(in the rows, 128 means zero)
Rotation paths and how fast each direction turns (degrees per step):
Each turn is a multiple of 5 degrees from 10 to 175, or 0.
Each row of a path follows its step; steps can be skipped.
path 1
step 6: [128 131 130 121 136 134 129 115 131 131 125 121 126 127 131 137 111 138
 132 129 124 123 122 126 126 122 135 132 135 135 130 118 134 132 125 132
 123 121 132 120 138 122 126 117 122 117 136 123 129 132 132 121 129 125
 122 124 124 130 124 124 126 118 123 132 139 121 123 131 114 118 123 132]
step 7: [123 123 115 130 126 132 136 135 125 133 134 123 140 135 122 129 112 129
 134 137 129 118 124 139 137 135 128 128 120 131 131 127 121 129 127 130
 131 126 126 132 128 133 130 132 126 124 130 135 118 138 129 120 137 114
 131 141 139 139 124 126 134 119 128 133 136 129 135 124 128 131 132 137]
step 11: [123 130 136 127 134 121 129 130 133 121 126 121 116 128 131 129 119 128
 131 140 127 126 137 127 127 133 125 128 122 121 135 125 129 132 137 139
 131 121 127 115 119 135 130 127 123 126 131 133 125 140 134 133 142 131
 126 140 120 129 134 125 139 124 129 138 133 133 134 129 142 127 117 119]
step 18: [122 125 129 125 130 123 126 122 123 130 130 130 124 122 121 131 118 133
 123 132 128 126 129 130 127 125 137 120 108 130 123 126 124 120 134 137
 129 127 121 124 126 139 130 140 123 117 139 124 119 124 130 132 124 122
 139 147 135 130 113 133 125 127 126 121 130 123 125 125 137 135 125 125]
step 33: [127 117 127 123 130 130 128 127 114 126 130 124 137 125 138 126 128 123
 117 121 121 133 129 132 136 132 131 123 118 122 127 129 127 121 137 133
 134 127 128 121 113 128 121 134 122 125 137 128 123 131 117 126 130 118
 117 124 115 120 114 132 133 138 137 139 132 127 121 125 128 133 131 127]
step 34: [127 131 128 128 133 138 126 121 131 123 116 127 116 133 133 131 130 135
 126 140 128 130 132 113 137 126 127 126 130 124 128 137 135 118 139 123
 126 121 139 126 123 132 129 136 122 120 125 128 134 128 125 119 134 134
 114 119 132 133 118 129 133 116 132 117 133 134 122 125 137 124 125 130]
step 35: [132 119 131 130 133 128 117 128 136 125 135 122 127 137 136 130 115 149
 129 122 130 114 121 124 124 124 127 124 138 132 128 124 125 124 130 136
 135 127 123 122 118 127 132 131 137 119 141 133 132 126 121 129 121 120
 129 135 127 127 122 125 121 124 121 120 135 128 128 130 134 130 129 135]
step 38: [136 121 116 127 135 142 121 121 129 135 132 126 124 131 125 135 119 136
 122 129 124 124 125 129 133 124 124 127 128 128 130 126 123 134 124 112
 135 131 132 137 125 117 118 123 131 126 129 133 137 135 127 123 141 124
 119 120 119 128 124 127 126 121 121 127 135 113 130 128 122 118 116 125]
[129 131 128 130 126 128 128 130 125 127 130 130 124 129 130 126 126 127
 129 126 129 128 126 128 128 127 127 126 125 131 127 128 126 129 126 128
 129 129 125 130 126 129 127 129 126 129 126 126 128 129 126 128 129 129
 126 127 127 127 126 128 126 126 127 129 129 128 129 127 127 129 129 130]  140
[126 127 128 130 128 125 132 126 128 128 129 127 131 128 128 127 124 129
 129 128 126 128 130 128 128 125 129 129 128 129 126 130 126 130 125 129
 126 128 126 127 127 130 127 130 129 126 129 128 131 129 129 125 129 127
 129 130 129 127 131 128 126 128 127 130 128 128 127 128 131 131 128 128]  100
[126 129 128 131 127 128 129 130 127 127 127 130 128 127 127 127 129 130
 126 127 127 127 129 125 130 127 128 129 126 127 130 126 127 126 130 127
 127 128 128 128 131 129 128 127 129 127 125 128 128 131 127 125 127 127
 129 130 132 127 127 129 128 129 128 124 126 129 129 129 128 127 127 129]  135
[129 130 127 127 129 128 126 129 126 128 124 125 128 125 127 129 129 128
 128 130 126 128 125 125 128 126 127 129 128 128 127 127 128 128 126 125
 129 128 125 128 125 128 126 127 129 129 128 128 127 128 128 129 127 128
 131 127 129 126 128 128 126 125 131 126 128 128 126 126 130 130 127 129]  85
